In the rows, zero is written as 128.
A single turn carries every row of the set below to another of its rows. Some are shown first; where does it send the rows asked next?
Z949: [101 101 127 109 135 116 166 131  97 126 158 120 148 123 161 117 130 138
 131 148 126  92  84 145 125 121 130 121 159 145 100 107 123 120 103]
Z265: [ 91 130 157 139 106 137 164 129 114 114 164 105 118  99 145 106 101 146
 138 127 142 136 108 164 126 108 103 166 156 137 104  99  94 117 116]
Z281: [ 96 101 153 109 135 108 128 135  99 129 158 115 135 126 161 129  92 158
 143 131 122  91  91 147 111 120 135 111 167 131 102 120 109 125 133]
Z681: [ 95  94 162 113 138 160 161 143 120 118 128 116 122 125 140 119 124 141
 138 159 119 139  95 133 115 118 129 128 146  99 116  91 145 120 125]
Z888: [107 102 146 139 103 124 165 155 124 137 133 101 141 124 176 111 100 149
 133 138 142 128 122 158 114 130 123 119 148 115 103  93  79 133 125]
Z844: [ 89 109 104  97 129 139 136 148 118 123 149 122 153 108 142  95 118 139
 107 137 123 110  81 155 109  99 116 135 172 135 107 105 131 128 135]
Z77: [109 128 160 107 123 148 134 139 121 133 156 115 152 112 132 136  81 159
 137 128 134 103  94 148 137 142 151 115 134 106 111  97 101 107 119]
Z993: [108 111 115 132 118 168 147 135 125 103 174 110 147 134 174 135 109 151
 116 148 136 123 117 160 120 121 126 114 140 118 120  86 129 141 125]
Z881: [ 81 108 124 121 112 180 132 131 118 117 146 116 120 128 136 126  73 137
 150 138  95 112 101 151 115 105 117 120 151 115 103  95 129 123 140]
Z199: [ 94 121 130 127 128 161 144 147 126 136 145 126 152 124 160 114 122 134
 103 133 114 124 113 157 156 138 138 131 143 101 138  98 132 126 145]
Z472: [ 96 102 156 116 132 107 152 153 107 138 154 109 145 114 135 116  91 140
 127 120 107 112  92 139 119 150 135 119 127 121 107 119 114 107 121]
Z718: [100 121 150 123 105 137 132 128 120 150 152 120 148 112 141 121  73 142
 108 139 136 135  85 147 123 159 127 154 139 127 108  99 102  97 148]
Z121: [ 92 137 140 122 145 163 137 129 110 104 176 124 120 106 147 117 122 147
 120 149 114 141 122 170 113 112 119 144 146 130 104 107 131 125 151]
Z658: [ 86 120 138 137 125 148 137 146 117 101 177 109 127 115 137 115  98 137
 138 134 132 133 120 174 112 116 109 172 142 150 104 104 124 132 134]
Z38: [ 98 100 125 141 123 159 173 134 120 134 133 127 129 114 140 118  98 136
 144 143 119 131  85 170 111 112 134 146 136 141 116 107 138  97 101]
Z231: [ 74 108 126  98 115 127 148 139 110 128 150 109 141  94 160 123 111 160
 142 124 142 122  85 174  99 126 119 124 159 137 109 113 136 142 128]
Z30: [104 116 129 106 113 157 131 121 107 139 163 111 161 132 127 103 128 147
 107 154 130 113 101 138 110  92 129 140 167 103  95  84 114 128 130]
Z334: [ 83 140 145 132 109 129 133 143 130 124 151 112 146 112 149  90 113 124
 143 173 114 133 123 156 123 127 123 158 158 104 121 105 103 129 143]
Z808: [ 81 104 161 132 114 154 158 121 126 131 138 124 113 132 146 138  91 149
 159 147 146 125  95 151 129 114 140 129 182 136  98  90 119 117 140]
Z380: [ 91  97 143 138 122 134 158 145 108 130 129 121 142 125 173 118  92 141
 116 104 137 117 109 166 151 113 123 152 158 143  97 105 107 131 138]
Z530: [103 120 120 114 124 147 123 123 117 132 163 119 157 129 141 129 105 133
 131 146 125  73  86 146 144 111 136 132 167 136 107  90 116 120 112]
Z582: [ 91 144 136 130 127 153 143 127 115 113 175 121 138  89 151 103 123 142
 133 157 112 147 120 146 119 118 123 141 163  99 134 106 119 126 126]
Z776: [ 90 120 132 125 108 144 149 136 102 116 126 131 134 124 146 116  84 149
 150 151 122 120  92 141 120 101 156 139 156 107 146  95 109  96 141]
Z309: [ 84 103 161 131 101 128 140 128 106 157 168  99 135 103 150 126  97 166
 128 130 125 133  81 165 102 141 114 127 142 129  96 115 121 117 146]
Z517: [112 120 147 116 127 149 145 130 130 142 160 102 153 129 120 128 122 131
 116 155 121  97  93 144 133 133 138 119 125 121  91  83 120 108 110]
Z528: [101 132 148 145 111 129 132 133 133 160 134  98 131 118 155 114 108 140
 109 132 117 120 119 143 119 111 137 114 150  97 135 100 102 117 142]
Z390: [103 106 131 152 128 138 143 114 116 126 157  99 128 128 162 134 104 139
  96 118 126 118 109 154 113  87 117 136 142 144 107 100 134 127 121]
Z763: [ 91  81 135 134 112 130 158 129 112 140 137 118 115 140 136 114 105 122
 141 153  92 127 102 150 109 135 117 143 155 117 109  79 101 104 131]
Z805: [103 130 139 102 104 149 147 115 112 139 147 117 163 127 134 119 107 136
 116 152 156 132 108 136 119 143 142 155 142 105 106  77 105 119 122]
Z998: [ 94 139 169 126 113 129 146 127 124 130 137 113 119 112 154  98 115 141
 131 157 125 130 112 175 128 115 112 160 157 119  95 101  83 114 145]

Z281 -> Z949
Z334 -> Z998
Now find these:
Z881 -> Z681
Z380 -> Z390
Z30 -> Z805

A single turn carries every row of the set below to another of its rows. Some are shown first; where does it send the rows asked next?
Z212: [150 121 109 135 139 110 146 121 137 112 119  93 149 131 140 148 149 100]
Z769: [114 138 149 125 130 111 118 135 135 125 129  99 145 119 120 119 124 128]
Z186: [138 130 102 120 143 113 139 120 135 134 122 110 142 108 118 124 121  97]
Z249: [121 108 139 122 117 123 158 152 136 129 125 129 143 140 154 144 106 131]
Z83: [113 125 108 100 130 118 169 144 135 110 152 119 143 132 134 129 135 145]
Z982: [128 121 121 105 129 130 149 129 139 126 141 145 162 139 139 158 156 121]
Z772: [114 113 134 119 106 119 163 114 157 131 102 135 124 143 124 111 146 139]
Z398: [119 139 143 125 129 114 116 126 137 128 126 100 147 119 121 116 115 123]
Z837: [146 119 114 146 133 106 142 127 140 114 115  93 143 136 141 146 156 101]
Z862: [127 125  93 118 113 125 153 114 151 128 127 124 140 142 138 112 106 123]
Z235: [124 125 123 151 125 102 130 143 141 136 114 108 122 119 122 119 143 103]
Z159: [123 109 137 117 119 125 159 148 135 129 125 129 146 139 154 144 102 130]
Z951: [106 120 120 142 101 110 150 149 151 122 128 121 121 148 140 114 141 138]
Z782: [121 117 132 132 111 123 138 138 148 132 128 146 146 148 143 150 166 120]
Z395: [122 117 121  95 121 127 172 101 151 128 111 135 139 135 121 116 132 138]
Z784: [149 115 148 117 145 137 165 124 144 122 125  99 133 112 134 120 153 148]
Z359: [147 112 151 138 130 134 154 123 153 130 111 101 122 121 138 111 152 142]
Z941: [157 115 137 122 138 142 157 105 152 131 113 102 133 116 136 112 135 135]
Z795: [145 125 111 133 119 127 160  96 153 104 134 137 144 103 129 122 149 125]
Z308: [110 115 137  99 122 119 176 124 145 120 120 132 132 134 120 122 156 150]
Z240: [137 122 122 152 107 120 154 109 158 107 128 136 131 109 132 118 161 128]
Z926: [123 109 136 122 115 125 157 147 137 131 122 129 144 140 154 142 102 129]
Z550: [135 124 124 134 120 121 164 116 148  97 142 134 139 102 129 127 167 136]
Z965: [134 120 115 122 114 132 137 113 152 138 123 148 155 146 143 145 141 108]
Z255: [118 139 144 117 135 114 121 130 133 124 132  99 151 116 119 121 118 127]
Z422: [123 129 122 120 149 104 147 152 126 121 138 106 136 105 116 135 152 116]
Z879: [145 120 116 137 140 107 148 131 134 109 123  93 146 132 139 151 160 106]

Z879 -> Z212
Z772 -> Z308
Now find these:
Z965 -> Z782
Z926 -> Z249
Z550 -> Z795
Z359 -> Z784
Z951 -> Z83
Z255 -> Z398
Z235 -> Z422

A single turn carries every row of the set below to another of its rows. Some are shown first; where does it send the rows asked next?
Z910: [148 113  96 123  99 146 121 137 192 148 137 143 142 110 159 115 117 128
 131]
Z193: [124 129 126 115  90 154 104 133 162 143 161 155 139  88 140 131 162 147
 150]
Z646: [111 129 125  95 135 155 121 155 159 143 143 151 141 101 133 147 162 149
  96]
Z129: [116 123 124  94 130 151 120 156 150 135 142 158 146  98 138 148 163 141
  87]
Z545: [123 115  84 140  95 160 126 146 154 120 147 152 168  91 148 108 162 143
 120]
Z114: [106 146  99 116 104 126 139 146 171 139 152 127 143 111 151 119 154 144
 109]
Z522: [129 120 110 112 104 133  99 128 180 163 132 126 131 107 132 144 140 139
 139]
Z139: [110 139 105 122 100 124 138 143 174 133 159 128 144 108 147 124 159 151
 100]
Z60: [116 128 122 105 135 149 118 159 161 133 151 157 148  96 140 146 165 145
  83]
Z833: [122 113  90 141  90 151 133 148 163 122 153 157 166  92 146 111 149 147
 105]
Z685: [118 132 120  96 141 153 111 143 154 140 148 150 147  94 140 145 158 143
  83]
Z323: [141 123 100 123 103 146 117 139 194 148 137 140 137 112 166 120 114 131
 125]
Z858: [114 143 103 125  98 116 134 148 171 131 155 131 142 107 141 126 161 141
 100]
Z957: [129 110  81 146 101 149 123 149 162 118 147 153 170  93 148 114 159 139
 101]
Z105: [156 105  97 123 139 149 116 135 153 141 126 136 134 107 130 133 143 120
  89]
Z368: [124 111  84 132 100 153 132 151 156 116 142 152 172  92 153 115 161 147
 106]
Z399: [136 119  83 112 146 160 109 150 173 138 160 149 146 103 176 122 136 146
 115]
Z246: [155 118 103 126 134 147 116 141 161 135 128 142 130 115 138 134 144 120
  78]
Z339: [134  93 106 116 127 162 103 161 153 137 166 170 149  86 148 134 149 126
 134]
Z292: [133  91 102 115 125 166 109 155 154 151 158 168 138  87 157 128 148 130
 142]
Z400: [146 119  95 135 104 143 112 139 192 137 146 135 138 115 157 116 115 136
 124]
Z731: [134 123 115 104 118 136 103 125 181 163 134 126 129 107 133 142 144 140
 136]
Z513: [137 121  85 104 136 158 112 143 172 148 153 148 137  99 182 116 133 141
 127]
Z486: [120 124 122 112  98 158  95 136 157 148 163 159 132  88 144 132 157 150
 147]
Z890: [141 113 114 125 100 138  99 138 151 122 133 145 159  87 120 133 158 102
 108]
Z198: [154 112 108 120 139 162 122 144 155 140 125 144 128 115 141 131 139 114
  92]
Z68: [111 141 110 124 103 122 140 143 166 136 146 125 137 113 148 128 158 143
 100]
Z155: [135  91 111 115 130 167 110 150 153 152 154 168 144  87 152 135 156 124
 140]
Z348: [135 102 113 131  96 137 113 139 152 128 137 142 162  84 121 127 148 101
 117]
Z322: [133  97 108 116 124 167 115 160 153 145 160 169 141  84 156 134 157 132
 142]
Z87: [133 114 113 124  89 138 106 133 144 126 129 143 158  93 125 130 157 103
 113]
Z598: [140 114 112 122  91 148 103 134 154 128 124 143 159  94 120 126 145 102
 119]
Z67: [157 110 109 117 136 155 115 138 161 134 128 141 134 111 137 135 142 119
  82]
Z118: [143 104 111 128  95 144 102 130 150 125 135 142 157  92 122 128 154 102
 110]
Z893: [141 118 103 120 101 144 114 139 193 147 139 136 135 105 160 116 115 134
 136]
Z809: [117 127 124  96 134 148 121 153 158 139 154 152 140 101 140 146 163 144
  84]
Z204: [157 113 105 126 131 156 122 139 157 130 119 139 134 113 143 130 141 122
  85]
Z116: [132 120 114 118 115 129  94 131 176 156 144 123 125 112 126 143 139 133
 132]
Z507: [118 152 111 116 103 127 137 141 166 132 161 131 135 104 147 122 154 149
  99]
Z180: [128 117 117 110 113 139  94 127 177 161 136 127 128 100 134 141 140 140
 143]
Z468: [132 125  87 105 135 161 118 141 171 150 157 155 144 102 185 118 143 144
 121]
Z690: [125 108  84 137  93 148 126 145 161 117 153 150 172  90 149 111 160 138
 109]
Z466: [128 129 123 108  95 155  95 136 156 146 157 156 133  89 136 140 163 148
 146]
Z90: [138 119  85 112 139 163 115 145 169 145 151 149 145  97 186 119 139 135
 124]
Z424: [119 132 122 111  98 144  92 140 155 139 173 154 138  92 134 136 160 143
 141]

Z809 -> Z690
Z90 -> Z323
Z246 -> Z858
Now find these:
Z68 -> Z87
Z339 -> Z399
Z348 -> Z685
Z731 -> Z193
Z513 -> Z893
Z114 -> Z598

A single turn carries every row of the set below to another of its rows. Some are shown first; where does it send the rows asked next?
Z197: [131 119 117 120 110 133 116 110 116 151 116 124 110 143 108 148 132 124
 130 134 112]
Z282: [137 118 133 159 115  93 152 125 137 124 143 120 135 133 110 110 146 139
 154 113 139]
Z195: [140 105 136 166 112 100 142 125 137 126 142 119 122 142 108 110 156 146
 149 118 127]
Z11: [128 127 134 103 110 134 108 134 162 143  98 136 125 129 137 126 154 144
 155 115 128]
Z145: [134 105 143 125 127  86 124 127 128 125 110 128 117 136  95 122 122 148
 126 146 139]
Z970: [151 104 138 112 112  86 123 123 117 124 118 138 127 130  94 131 132 133
 128 151 124]
Z698: [151 105 125 130 100  95 134 135 122 129 130 128 139  99 107 133 142 159
 116 109 133]
Z936: [131 130 145 116 116 121 132 138 116 120 121 119 125  86 119 129 150 134
 168 103 147]
Z876: [128 115 131 143 107 111 119 133 119 125 116 110 121  91 137 143 141 134
 172 104 143]
Z770: [149 122 111 112 109 137 112 122 126 135 121 115  91 141 119 125 129 137
 136 135 109]
Z415: [147 100 140 120 108  99 112 142 102 114 124 113 118 129 110 129 137 149
 121 148 126]
Z434: [126 126 139 104 111 138 118 151 142 138 101 144 127 129 140 118 149 146
 150 103 137]
Z630: [133 116 139 139 107 111 125 126 110 123 119 123 129  87 130 139 138 127
 173 110 144]
Z578: [147 124 113 116 103 146 131 127 122 135 124 135 101 147 116 132 133 132
 142 135 106]
Z319: [128 120 144 132 105 113 124 129 116 124 115 112 133  94 132 124 136 120
 170 107 153]
Z260: [144 127 105 106 108 137 121 110 130 136 118 125 102 136 109 141 127 134
 145 128 110]
Z34: [134 128 107 118 106 121 115 124 124 144 119 133  91 138 111 133 126 129
 147 140 104]
Z168: [167  92 109 124 107 120 119 131 126 133 135 122 112 138  94 143 135 161
 151 121 131]
Z473: [141 124 109 114 113 143 125 123 123 135 123 118  96 139 120 144 133 135
 146 133 102]
Z420: [147 110 139 166 116 108 142 127 138 113 138 108 127 135 119 121 150 152
 155 125 147]
Z300: [125 128 138 152  89 111 142 154 144 133 138 132 135 107 136 127 151 133
 135 116 117]
Z498: [115 114 150 125  98 125 123 151 137 132 112 126 121 119 127 143 127 104
 164 121 114]
Z848: [125 125 130 136 103 115 128 124 128 126 115 121 138  93 134 142 142 126
 179 116 147]
Z9: [129 125 137 151 109 109 113 135 151 111 141 148 127 113 122 123 131 127
 151  97 114]
Z370: [143 104 136 109 115  89 112 137 112 121 111 134 125 134 103 124 139 142
 121 149 132]
Z905: [128 114 134 140 109 126 137 129 114 135 137 136 128  94 121 132 141 123
 177 102 136]
Z28: [131 135 129 100 108 131 115 137 146 150 119 144 130 127 137 110 159 136
 153 110 118]
Z750: [143 120 136 127 102 118 123 126 119 115 110 118 139  99 135 138 155 126
 167  98 146]
Z539: [138 102 146 154 103  95 136 143 125 116 139 129 127 138 107 107 161 141
 146 103 131]
Z449: [141 109 147 133 116  94 100 126 121 128 123 132 136 137 105 116 130 156
 128 153 129]
Z151: [129 131 142 109 116 127 120 146 156 144 107 150 131 130 136 124 156 151
 160 107 131]
Z176: [134 134 132 108 104 134 118 142 153 142 113 147 129 140 135 117 149 143
 170 109 141]
Z565: [138  92 145 100 120 132 109 147 145 142 124 130 120 148 107 126 127 139
 164 131 129]
Z628: [146 121 142 168 108 102 129 129 135 109 132 112 119 128 103 119 149 154
 162 109 123]
Z452: [140 116 132 170 106  93 139 130 142 121 132 105 120 136 112 115 152 139
 145 121 131]
Z320: [133 125 128 124 136 131 124 157 145 125 111 127 122 102 109 131 124 121
 169 124 118]
Z211: [141 117 124 118 119 138 122 127 139 144 116 114 105 145 115 149 136 151
 134 133  97]
Z465: [137 107 141 131  79  94 112 115 119 125 148 138 132 122 127 126 137 145
 125 115 137]
Z144: [147  97 128 116  86 117 137 119 114 150 125 104 116 145 112 138 149 153
 133 127 135]
Z649: [145 115 130 113 117  88 114 130 130 124 119 130 127 128 101 118 135 147
 116 156 134]
Z294: [153 112 133 120 112  82 120 135 113 117 118 131 118 137  98 114 129 138
 121 139 138]
Z491: [147 111 125 108 117 129 135 161 138 150  98 114 119 138 105 135 149 148
 158 143 135]
Z232: [129 139 127 109 110 136 125 148 144 151 120 147 119 140 129 134 169 136
 153 119 139]
Z61: [139 106 140 159 120  87 135 126 147 129 145 114 128 131 113 116 155 151
 152 124 128]
Z362: [130 127 137 111 116 128 115 145 149 152 105 159 131 119 128 146 145 145
 163 123 131]

Z970 -> Z578
Z473 -> Z151
Now find these:
Z452 -> Z649
Z848 -> Z282
Z449 -> Z197
Z498 -> Z300
Z34 -> Z28
Z491 -> Z320
Z362 -> Z905

